One hidden turn or mirror swaps the rows below in pairs. Which row is each named row swapped with?
The rows were stretched afterwards, more along some directions than others.
Litud: [ 1.53 -2.98  1.90  3.31 -1.72  0.70 -0.18  0.52 -4.38 -2.60 -3.20  1.00
  0.12 -2.32 -2.83 -2.64 -1.22 -1.71]
nonad: [-0.63 -0.86  2.31  1.69  0.01  0.24 -0.29  1.29 -3.24  0.59 -0.13 -1.01
 -1.52 -1.67 -2.94 -0.78 -1.78 -1.24]
zaz: [ 1.54 -2.05  0.53  3.23 -1.96  1.04 -0.28  0.39 -3.47 -2.97 -3.86  2.12
  0.29 -2.79 -1.91 -1.95 -0.06 -0.87]
zol: [ 0.58 -0.96 -1.11  0.24 -1.29  1.02 -0.91  0.35 -1.56 -3.30 -1.54  1.34
  1.32 -2.29  1.55  0.16  0.67 -0.10]
keb: [ 0.15  1.74 -0.54 -0.98 -1.76 -1.36  0.37 -0.73 -1.71 -0.79 -1.52 -0.78
 -1.53  0.09 -1.15  1.73  0.09 -1.17]
pozi: [ 0.78  0.36  0.67  1.54 -1.51 -0.55  1.16 -0.37 -0.62 -1.04 -2.43  0.67
 -1.55  0.92 -1.63  0.99 -0.40 -0.79]
sepor: [ 1.42 -2.45  1.40  0.71 -2.18  1.30  0.05 -0.20 -2.73 -3.50 -1.94 -1.24
 -0.88 -2.24 -2.02 -1.96 -0.12 -1.10]
kiba: [ 0.64 -1.33 -1.36  0.71 -1.25  1.14 -0.85  0.32 -1.44 -3.17 -2.25  1.62
  1.30 -2.79  1.37 -0.14  0.26  0.64]
Fav: [ 1.44 -2.85  2.47  1.18 -1.76  0.92  0.66 -0.77 -3.58 -2.92 -1.22 -1.15
 -0.75 -1.62 -2.00 -2.16 -1.46 -2.04]
kap: [-0.89 -0.33  1.36 -0.39  0.44 -1.28  0.15  1.24 -4.18  1.77  1.08 -2.29
 -1.54 -0.97 -2.50  0.50 -2.27 -2.94]
venu: [ 0.81 -2.10 -0.79  1.59 -1.15  1.38 -1.24  0.02 -2.21 -3.13 -1.82  1.61
  1.53 -2.35  1.43 -0.28 -1.10 -0.35]
Laki: [ 0.09  0.80 -1.03 -0.50 -2.62 -0.57  0.79  1.14 -1.38 -1.19 -2.34  0.36
 -1.00 -1.49 -2.02  0.89  1.74  0.16]
fanam: [ 0.13 -1.40 -0.87  0.70 -0.94  0.57 -1.30  0.30 -2.13 -2.65 -1.51  1.09
  1.97 -2.11  1.45  0.38 -0.22  0.12]
salaf: [ 1.99 -1.58  0.54  1.37 -0.39 -0.01 -1.33  1.95 -1.60 -0.47 -2.35 -0.19
 -0.19 -0.80 -1.77 -0.79 -0.38  1.32]
rav: [ 1.26  0.61  1.50  1.11 -1.43 -0.66  1.53 -0.79 -1.91 -0.57 -1.73 -0.29
 -2.54  0.19 -2.85 -0.22 -0.96 -1.93]
zek: [ 1.10 -2.23  1.58  0.86 -2.11  1.22  0.17 -0.55 -2.87 -3.26 -1.59 -1.38
 -0.46 -1.86 -1.86 -1.69 -0.24 -1.23]
mola: [ 1.44 -2.23  2.02  0.31 -1.80  0.84  0.54 -0.44 -2.70 -3.33 -1.04 -1.35
 -0.86 -1.21 -1.81 -2.12  0.44 -1.29]
zeg: [ 2.53 -1.95  0.32  2.20 -0.45  0.29 -0.88  1.69 -1.77 -1.28 -2.48  0.24
 -0.07 -0.69 -1.48 -0.76 -0.70  0.92]
lufi: [ 0.58 -2.30  2.16 -0.03 -2.25  0.33 -0.06 -0.35 -3.32 -2.80 -1.16 -1.59
 -0.50 -1.70 -2.01 -1.34 -0.94 -2.25]
gis: [ 1.45 -2.21  2.01  0.43 -1.57  1.22  0.07 -0.07 -3.22 -2.99 -0.67 -1.63
 -1.01 -1.95 -2.01 -1.78 -0.24 -0.91]
mene: [ 0.83 -2.15  1.90 -0.21 -1.95  0.39  0.19 -0.54 -3.19 -2.71 -0.91 -1.61
 -0.67 -1.57 -2.12 -1.86 -0.30 -1.64]
Saro: [-0.63 -0.12  1.25  0.82  0.22 -0.85 -0.31  0.82 -2.96  1.97  0.19 -0.58
 -0.87 -1.55 -1.96  0.00 -3.62 -3.01]
lugi: [ 0.33 -1.94 -0.48  0.59 -0.84  0.36 -1.50  0.46 -2.64 -2.53 -1.38  0.42
  1.47 -1.68  1.25  0.43 -0.70  0.15]
pekun: [ 1.87 -2.54  2.32  3.78 -1.61  0.69  0.23 -0.20 -4.52 -2.31 -3.02  1.49
  0.45 -1.40 -2.29 -2.31 -1.36 -2.15]
Vebov: [ 0.60 -0.86 -1.32  0.49 -0.72  0.74 -1.07  0.14 -1.89 -2.53 -1.06  1.23
  1.82 -1.89  1.82  0.45  0.08  0.27]
bovir: [ 1.51 -2.51  1.93  0.71 -2.12  0.89  0.70 -0.69 -3.41 -4.08 -1.65 -0.96
 -0.86 -1.30 -1.56 -2.06  0.62 -1.56]
bove: [ 0.30 -1.31  2.00  1.32 -0.67 -0.61  0.38  0.79 -4.04  1.08  1.04 -0.52
 -0.54  0.17 -1.85  0.28 -3.21 -2.29]
rovan: [-0.66 -0.08  1.59  0.17  0.17 -0.74 -0.77  0.06 -4.43  1.17  1.50 -1.34
 -0.98 -0.66 -1.13  0.33 -3.11 -2.66]
duvi: [-0.21  0.79  0.15 -0.64 -2.22 -2.03  1.87 -0.79 -2.55 -0.82 -2.28 -0.83
 -1.76  0.20 -2.54  1.46 -0.19 -3.17]
Toko: [-0.49 -0.15  0.06  1.26  0.55  0.13 -1.30  0.61 -3.27  0.94  1.16  0.26
 -0.20 -2.09 -1.00  0.55 -3.16 -0.83]
vuz: [ 0.16  1.82  0.55 -0.26 -1.44 -0.63  0.85  0.00 -2.63 -0.65 -0.59 -1.49
 -1.15 -1.22 -2.81  0.44  0.69 -1.63]
kuzi: [ 0.60  1.33  0.30  0.31 -1.79 -0.95  1.62 -0.34 -1.33 -0.44 -2.50 -0.52
 -1.91 -0.97 -2.80  0.39 -0.28 -2.47]
pav: [-0.64 -0.60  1.34  0.98 -0.28 -0.89 -1.00  1.35 -3.74  1.99  0.86 -1.53
 -0.85 -0.59 -2.11  1.32 -2.49 -2.33]
muvi: [ 0.65  1.40 -0.35  0.55 -1.05 -0.95  0.58 -0.83 -2.61 -1.01 -1.85 -0.69
 -1.42 -0.35 -2.20  0.68  0.01 -1.56]
sidu: [-0.78  0.26  0.65  1.03  0.29 -0.75 -1.11  1.01 -2.91  1.65 -0.30 -0.02
 -0.61 -1.72 -1.46  0.64 -3.03 -1.11]
sak: [ 0.49  1.45 -0.04  0.05 -2.79 -0.60  0.81  0.06 -1.46 -0.83 -2.68  0.36
 -1.16 -1.42 -1.82  0.47  0.55 -0.97]
Puzim: [-0.02 -0.79  0.84  0.89  0.80 -1.35 -1.29  1.92 -3.75  2.44  0.67 -1.87
 -1.29 -0.18 -2.54  0.51 -3.03 -1.82]
feb: [ 0.00  0.48 -0.45  0.04 -2.63 -0.90  0.42  0.16 -1.09 -0.78 -2.28  0.52
 -1.73 -0.26 -1.98  1.10  1.13 -1.65]
pafig: [ 0.22 -1.63 -1.09  0.71 -1.73  0.80 -1.35 -0.23 -1.89 -3.30 -2.16  2.23
  1.72 -2.18  1.53  0.29 -0.57  0.04]
Bosa: [-0.77  0.01  0.91 -0.03  0.38 -1.31 -1.72  1.25 -3.35  0.79  1.28 -1.58
 -0.71  0.19 -0.90  1.68 -1.81 -0.50]
fik: [ 0.71  0.41  0.00  1.18 -2.04 -1.35  1.04 -0.15 -3.04 -0.98 -2.87 -0.41
 -1.73 -0.19 -3.20  0.54  0.10 -2.54]
fim: [ 0.53 -0.29  1.64  1.45 -0.19 -0.33 -0.48  0.67 -3.05  1.78  0.87  0.20
 -0.29 -0.31 -0.55  0.16 -3.80 -1.98]
nupeb: [ 0.73 -1.65 -1.09  1.07 -0.92  1.56 -1.28  0.24 -1.34 -2.89 -1.33  1.53
  1.47 -2.05  1.72 -0.32 -0.20  0.44]
memut: [ 0.53  0.72 -0.32 -0.33 -1.80 -0.54  0.37 -0.48 -0.82 -0.93 -1.39 -0.17
 -2.18 -0.73 -2.57  0.34 -0.20 -0.29]
dobi: [-0.31 -0.28  0.99  0.26  1.15 -1.10 -1.56  0.71 -3.48  1.98  1.26 -1.77
 -1.14 -0.30 -1.94  0.03 -3.43 -1.53]
budon: [ 2.28 -2.53  1.45  2.23 -0.35  0.08 -1.17  1.42 -2.48 -0.25 -1.60 -0.51
 -0.58 -0.41 -2.20 -0.95 -2.34  0.09]
zam: [ 0.16  0.48  0.92  0.07 -1.79 -1.00  0.34 -0.27 -2.65 -1.96 -1.05 -0.52
 -1.86  0.41 -1.92  0.57  0.89 -1.26]
gober: [-0.73  0.56  0.05 -0.61  0.11 -1.24 -1.40  0.74 -1.56  1.71  1.06  0.04
 -0.09  0.02 -0.58  0.98 -2.65 -1.17]

Swapped with lufi: zol
Swapped with bovir: lugi
Swapped with nonad: pozi
Swapped with kiba: Fav
Swapped with dobi: muvi
Swapped with budon: zaz
Swapped with vuz: gober
Swapped with Laki: bove
Swapped with sidu: rav

